Rotation paths and how fast each direction turns (degrees per step)
Each turn is a multiple of 5 degrees from 10 to 175, or 0.
Each row of a path follows its step; steps can be skipped.
Rotation 1:
step 0: [-12  29  -4 -17 -14  14 -36  -2  15   6   2   0  10 -27  11 -14  17   9
  -6   4 -15 -40 -20   0  12  24 -19  11  24  27 -11 -16  28]
step 1: [ 33  12  -3  -9 -26   3  17   1 -17  14 -12  28 -32  -2  -5  13 -20   9
 -11  26  28  16 -27 -11  10  15  24 -20  21  11  29  -5  -2]
step 2: [-37  -4  26 -22 -14   0  -4  -3   4 -20  -8  -5   8  -1   0 -14 -37  -2
   4 -30  10   0  15 -20   8   7   9  35  49 -15   2  -1   4]
step 3: [ -1  10  19   1 -17  14   8  18  22  17 -10 -19 -31 -20  15 -40  24 -11
 -28  30  21  -8  -7  16 -13   6 -30  -9  16  -8   2   9  -3]
step 4: [  5  18  15  -5 -10  13   0  -9 -25  -5 -36  26  29  -8 -13  -5  11   2
  21   4  -6 -29 -27   7  41  11   4  -5  30  23   3 -19  10]
step 5: [  8  16  -3 -28 -21  -9  18 -10   6   6 -11   1 -18 -26 -11 -20 -38  16
 -18   7  15  22  21 -24  14 -14  17  -5   6   8  35  16 -30]
step 6: [-15 -15  49  -1 -23   7 -26   7   8 -19   4 -36  -2   3 -16 -15  -7   1
  -6 -16  18 -32 -20 -17  12  -7 -18   9  23  -7 -16  17  13]
step 7: [ 20  12  30  25 -20  11  49  -6  -9  22 -14  16  -4 -12   0 -38  20 -15
   1  28   0   2 -16  19  -5  -4   8   1   9   4 -11   4 -24]
step 8: [  2   5  -2 -11 -14   7 -16 -12   2 -12 -46   7  26 -34 -11 -15 -11  -8
  17 -32  -7  -7  23   1  39 -29   8 -10   4  14  10  -4  13]
step 9: [ 14  29  13   6 -19 -28  -7   5  29  17  15 -20 -21 -10 -24  -6 -19  25
  -8  14   6 -20  -7 -14 -10 -22  -6 -16   1  11  13  35 -27]
[ 0  6 14  1  2  2  6  8  6  2 -8  3  4  3 13 -8 17 -1  0 -6 -2  1  7  5
 -2 -1  0  1 -5 -9 -4 -8  4]
90
[  5  -1  11   5   9  11  -6  -2  -4  -2  -7   4  -3   5   7   9  -6   0
   2   2  -7  -3  -6   7  -2   1   8   3   4   0   5  -1 -19]
125
[  2   5  -4  11  -4  -4   2   1   9   8  -3   2   7   2   4   0   6   2
 -12  11   0  15   1  -8  -1   1  -1  11   1   7   1   8  -9]
170
[ -3   2  -2  -4   4   2   9  -5   1  -2  -5  -7  11  -8   2  -4 -17  -9
   0   2  -2   5   3  -7  -4   0   3   5  -7  -1  -1 -18  -5]
125
Rotation 2:
step 0: [ -9  21  12   6  28   8  28 -31   0   4  11  -5 -10  -6  18  12   3 -12
  35  16 -12  10 -19  23  -9   2  -2  31 -30  -5   1 -33  10]
step 1: [  2  -8   0  28 -16   5 -15 -22   0   9 -15 -12  22  20  16  12  10 -29
 -15 -11  23  36  20 -11  -1  17 -27 -22  17   4  15  -9  27]
step 2: [ -8  -5   8  -2  -8  -4 -21  10   0  -3   4  11  -8 -27   3 -12 -12 -13
 -34  16   3 -40 -17  17 -18  24  -7 -14  -8 -27   0 -42 -23]
step 3: [  1 -27  -7 -11 -15   9   0  43 -29   1  -9 -21 -13  24 -10   8   7   1
  -6  33   1  11   7 -31   5 -17  15 -11 -23 -20   6  17  16]
step 4: [-19   1   3  -3  21  11 -14 -19  16  -9   0  18  -2 -23   9  -2 -20  30
  13   8 -14  28 -28  36  11 -34   8  -8 -30  -9  14   1   1]
step 5: [  2  12 -15   3 -13  12   2 -22  -4  26 -15   7  -9  35   8  14 -26 -29
  13  10  23  19  -7  -8 -14   4 -39  20   1  21   7  32  -7]
step 6: [-30  12   7 -18 -21 -10  13 -18   7   4   4  25   4  -7  23 -14   2 -13
  -3  -4   8 -10 -10  23 -12  47  29 -25  18 -25  -1  -8  23]
step 7: [ 32 -25 -24 -11 -16  -5  12  33  11  -1   0 -18  19  37  -5  -6   6  -5
 -40   9   3 -12  -8  15  10  -3 -22   5 -12 -10 -19  -5  19]
step 8: [  7   0  -8  12  16  38 -25  -3 -19  -4  -6  13   2 -29  -9 -29   6   5
  13  22 -31  -1   5  14   0   7  33  11 -36  -1  -5   0  22]
step 9: [ 10  -5 -27  20  -4  -2 -38   6   8 -24   0  -8  -7  15  13 -11 -16  14
  23  -3  32  32 -16 -14 -25 -21 -21  -8  14   9  -4  27  -2]
[ -4  -9   3  -7   1  -7   5   6  -1   3 -13  -4   3  -6 -12  -9  -7   0
  -9   9  -4  -3   9   2  -1  -2   0   1   7  -7 -10  -3   5]
80
[ -2  10  -9   5   6  -5 -17  -6   0  -6  -7  11  -4  -1   1   1  -6  -8
   0   6   3  -7   6  -6   1   3  -6   1  14  -3   4   3  -1]
95
[-2 -2  5 10  5 -3  7  9 -6 -1 -3 -6 -4 -9  6  1  8 -7 11  4  3  5 -1  1
 -2  9  8  1  7 -9  4 15  8]
135
[  1 -13  -2   1  -4   1  -3   3  -1   1  -3  -1   5 -10   7  13  -7   6
   3 -11  -3 -14  -7   8   1  -3 -13   5   3  -3   1   3   5]
140
Rotation 3:
step 0: [  3  -6 -23 -37  13   1  13  -2 -13  14   5  -2   3  -1 -15  16  36  35
  13  40 -27  -5  12   3  20  -3  -8 -29  -4 -13  38 -18   7]
step 1: [-21  24   2 -11   2  18  14  64   7  -2   2 -14   8  38 -23   2  13 -33
  -6 -11  12  -2   9   5 -16  23  -3   4  -5  -5  -7 -20  24]
step 2: [ 10 -35  -3   5  13   7  10  16  11   0  12  14   4  -2  -3  -4  24 -15
  16  39  11  31   7  -8  23 -26  11   6  31 -21  17  43  25]
step 3: [-36  -3  19  -8  35  15   7  12   3  28  49  17  27 -10   4 -13  11   3
  -4   1   5 -34 -15  -3 -12   7 -21  10 -31 -17  10 -16   5]
step 4: [ -1   4 -15   6  10  21  26  -8   1 -23  -2 -19  35  32 -28  30  18   2
   1  17  19   0   7 -36 -12 -13  -6  -5  28 -21   2  11 -34]
step 5: [  2  -4  16  -9 -35  -4  10  23   0  26  24 -13  -1  28  36   4  47  18
  12 -10  20 -16  -6  23  15 -20  -4   1  -3 -19  27  -7  11]
step 6: [-37 -20 -13  10  12  -9   0  33  15   5  -8   8  25   1 -35   4  -4   4
  38   5  25  14 -16   9   8   4  24  13   4 -30 -29 -16 -25]
step 7: [ 24 -17 -11 -24  -6   2 -30  -4  -3   8  48   7  -4 -13 -16  27   6   0
  -4  -2  44 -13   9 -13  11  -5 -32   9  28 -20  20  -6  16]
step 8: [-14   0 -13 -10  13   1  10  18   4  13  31   4  33  28  25  22 -26  -5
   0  -5 -35   9  18  27 -16 -16   5  -2   3 -42  -4 -18 -27]
step 9: [-23 -21  -4  11 -10  -6 -33   9  28  -8  15 -18 -12  37  -9   3  34  29
   7   1  -7  23  -8 -25   0  29 -30   4  33  -7   4   8   0]
[ -9  -5  -3 -13  -6  -7  -6  -1  -6  12   0   0  -8   2   7  -2   3   0
  -8   1   3   0  -7 -16  -2  -7  -1   2  -1   7   9  -5   6]
160
[  1 -16  -6  -2  -4   5   1  -8  -3 -11  -4  -8   1  -3   3   1   2   6
  -9  13   3   7  -1   1  12  12  -1   3   0  -5   3   2   1]
160
[  8  -1 -12 -12  -4  -7  -2   8  -2   3  -7   1  -7  -7  -9   9  -1  -2
   6  -1   4   3   6  13   5   0  -1   1  -2  -1  -4 -14   2]
55
[ -1   8  -2   0  13 -12  -8   2  -1  -5  -4 -14   3   8  -5   0  -2  -6
   4   0   7   2   1  -6   4   6  -7  15  -3   5   0   7  -4]
140
